D: rows in 3 groups, each row roughly a mix of its group's directions
D (110 x 11)
[[-21  22 -11 -11  -4  -6  25   9 -13   5  16]
 [ 12  26  27  11  -3  13  -1   5   7  21  -4]
 [-26  -4  12 -20  -8  12   1  24  17  -5  -4]
 [ 17 -26  20  17  -2   6   7  -1  22   9  -8]
 [ 16   4 -12   5  16   2  12   5  20 -22  26]
 [ 13   2  10   8  18 -10   2   7 -22 -27 -19]
 [ -9  -9 -21  -2  -8 -34   8  -4   9 -21  -1]
 [-21  37  18   9  -4  -4   0   1  11   4  -1]
 [ -1  12  -4 -11  19   8   2 -12  23  23  21]
 [-25  -6 -11  -5  -8  17  26   2   7   6 -23]
 [ 10 -27  15   0 -14  -4 -24  -8 -14  15  -8]
 [ -9  23  -2   0  22  -8  18  -8  21   6  19]
 [ -1 -27  16  16 -11  -6 -11  17  18   5 -14]
 [  6  15 -33   0  -9   0 -25 -10  -1  11 -10]
 [-21 -11 -10   0  -3   6 -14  -9 -19   3 -32]
 [-11  -6  14  20  -7  21 -19  19  -1   9 -17]
 [ 23   8  15   3   5 -17 -20   4  -4  -9  28]
 [-19  25  22  20 -18  -4   6  -1   7  -5 -10]
 [ -1   4  18   5  19 -15   9  27 -23 -12   3]
 [  2   8  -4 -27  -4  -1  21 -27  -5  -9  17]
 [ 15   8   6  14 -29  -4 -14  18  23  -4   2]
 [-11  21 -23   2 -17   7  21   7  14  13 -10]
 [ -6 -11   2   2  21 -20   1  32   5  -2  18]
 [ 19  -6 -12  -6   5 -15  12  -9  21 -11  29]
 [  4  27  15   4  -3  15   5 -27 -13  -3 -17]
 [  4  11  11  -2  11 -14   3  38 -10 -15   9]
 [ -2   4   7  10  17   4  22   2  26  21  17]
 [  5  23   7  14  -2  -1  12  31  -3  23   2]
 [-16   6  -9   9  -6  -3 -38  -4  14 -15  -1]
 [ -6  -3  13 -11   4 -10  34   7 -26  -8   1]
 [ -6 -24  -5  34   0  -5 -20  -5  -3  12   5]
 [ 12 -29  -4   9  -3 -20   7   9   1 -24  14]
 [ 10  10  13  14  33 -13   2  12  17   0  12]
 [  0   2 -19   0  24  25   6   0  -4 -11  26]
 [  0 -11  -8   0   8  12  14 -25  20  -1  28]
 [-30  25   2 -21  -6  -3   6  -1   9  13   9]
 [ 21  -9   6 -20  10   4 -26   5   5  -3  24]
 [ 22  -2  -2   6 -10  -9 -26 -16  20 -12  13]
 [ -1   6  16  17  21 -25 -10  10 -17 -16  -2]
 [  9  17  20   6  17  26   1  18 -11  -6 -10]
 [ 24  -8  18   3  27   0  -9  -2  -3  13  21]
 [ 19   8 -23 -14  -8 -17  15   7 -16  -8  16]
 [ 10 -18  28  12  18 -10  12   3   9  18  -7]
 [  1  29 -25   6 -28  -8  -1   4  -1   0   5]
 [ -3   1  -7   5  37  -2  18 -19  17   4   2]
 [  2 -24 -16 -12  -2  23  16  -5  21   3 -13]
 [ -1  -8 -25   1  10  13   5   4  17 -15  29]
 [ -1   9  10  17  32  -4  16   6 -17 -10 -15]
 [ -6 -17  35  -6   7   8  20   1 -10   3  13]
 [-15   1   9  -4 -33 -20   2  19   5   2 -14]
 [  7  19   4   5  -7 -11  24   8  22 -12  23]
 [ -5  -8 -14  16 -10 -11   6 -14 -11 -23 -27]
 [ -8 -18   9  -5   0   4 -11  14 -23 -13 -30]
 [-14   5   9  -1 -27  -3  16  23 -19 -11  -8]
 [ 18  34  21  -6   8  12   6   3 -12  -2  -8]
 [ 16  -7  -2 -26  22  11 -12   1   0  12  23]
 [ -2  -6  -9  20  15  12 -20 -19  16 -15  15]
 [ 11  -8  18  -1  24  10  28 -15  -7  -2  10]
 [ -3 -18   8   6 -17 -15  17  17  26   8  12]
 [ -8  -6  28  14  -6 -18 -13  13  18 -12  -9]
 [  9  33 -19  -3   1   5 -10  -8  17  14  15]
 [ 13 -11   1  11  20  24   0  -9  21  22   7]
 [ 12   3 -12  18  18   3   9   3  18 -14  29]
 [  2  32  12  11  12  -9 -18  19  -5   2 -11]
 [ 16   9  -6  -2  11 -13 -27  28   2 -14   4]
 [  5   8  10 -27  -3   8  -4  -6 -32   0 -18]
 [ -2  -7 -11  11 -19  15 -35   1 -15  -7   0]
 [ 25  -3  -7  10   2  -3 -27  -2 -16 -19 -16]
 [ 18  11  10   6   1  19 -23  -3 -30  -5  -5]
 [-17   0 -33 -13   7   3   1  -7 -12  -7 -24]
 [ -9   6  23   3  17  13  17   5   3  30  -8]
 [  5   8  20  -1  -5  -8  25  19 -19  -6  21]
 [  5   8  -2  20 -31   4 -11   0  -2   1 -28]
 [-23   8  10  -3 -32   0  10  19  -9  -8  -8]
 [  9  17   9  -4 -37  -7 -16   2  14   4  -8]
 [-14   4  -7   5 -13  17  24   1  21  21 -13]
 [ -8  -1  -2 -13 -12  15 -26  27   8  12 -13]
 [ -7  -8 -10   0   2 -14 -15   8  -8 -34 -22]
 [ 19  14  10  21  24   7 -15   0 -15  -8 -13]
 [ 11  -7  -6  18 -15 -27 -17 -21   0   8   9]
 [-13  12   9   2  20  27  16  23   5  -1  -9]
 [  2   7  -4 -15  27  21  15   8 -16 -20   2]
 [ 11 -18  -4  12   2   8  -9 -36  -4  15  -9]
 [ -4 -20   6 -27   4  27  -5   0 -15  14  -1]
 [-10 -15   2 -26 -11   5  -4 -15 -10  29  -1]
 [ -4  21 -22   6   2 -15  23  14 -12 -15  -9]
 [  9 -19 -13   0   6   6 -26 -30   7   3 -10]
 [  5   2  -5  22 -17 -11  -7   1  34   5  17]
 [ -3 -11 -21 -20   4  21  10 -22   0  15  12]
 [-21  -4 -13 -11 -26  -8   7   5  23  11  14]
 [ 20  13  16 -12  26 -14   0   4 -19 -14   1]
 [ -7   7  -5 -18 -13  12   3 -39   1  -9   3]
 [ -8 -32  -6  14   1  16  13 -17 -11 -16   3]
 [ -8  -4   2 -15  -1  25  -3  27  -3 -21 -16]
 [-10  -7   0 -34 -22   1  -7  -3 -15   2 -18]
 [ -6  -2  -8 -16   5  23   0  -6  29  25   4]
 [ 12  15  13   8 -20 -27   6  11  19  -9   6]
 [ 25   1  12  -6   7  18   8 -30 -10   1 -13]
 [-19 -34 -20   2   3  -1   2  -3  12   8  15]
 [-25   8 -21  -2  -9  -9 -26  22   1   2  -1]
 [ 24   3 -12 -13 -14   1 -24 -14  -2   3  22]
 [  0  16   6   7  11  -6  27  34   3  -1   3]
 [-11  -3  10 -22  11   1  32   2   2  18  14]
 [ 30  31  12  -7   4  -8   6  -7  -6 -12   2]
 [  8 -34   0 -14 -15  20 -15 -10  -3  -2  -9]
 [-26  24   3 -10  12   4 -16 -20   5 -10   9]
 [ -3  -4  24 -10 -17   4   8 -25  25   4  -4]
 [  5  -7  -1  30 -14  -2 -21  14  -3  -7 -23]
 [-28  11  14   3  17  -7   0  14 -23 -14  -4]
 [-12   3  -1  37   5 -22  -3  -9  -7  10  -8]]

one row of each group, then the others: which group is each in?
[-26 -14  12  31   5   7  10   7  -6 -11  -3]	X
[-22   7  13 -12 -16  11  17  27  10   5   1]	H
[ 17  -9   8  12   3 -23  11   0  31   2  14]	G

[  8  29  -1  -4  -4  -1  28 -14 -18  -7   9]	X
[ -7  -7  -1 -20  17   7  29  15 -21  -6   2]	H
[ -7  -6   2  25  17 -10 -18  -6  -5   0 -30]	H
[ 12 -32  -2   2 -27  -1  -6  -1  16   4 -13]	X
[  3  16 -37 -11  -5  -4  -2   4   3   8  23]	X
[ 13 -14  12   0 -13 -15  -7 -18  10  30  11]	G
[-13  -3   4 -24  15   7   9 -26   0   7  23]	H
[ -2  14   3   0 -20 -18  -4  10  34   9  11]	X
[ -8  -5  11  -9 -24  -5  24   8  19  22  -1]	X
[-17  -1  12   4  19  -8   7  12 -33  -5 -13]	H
[ -5  -8 -16  -3  -8  14 -16   5  32   3 -21]	H
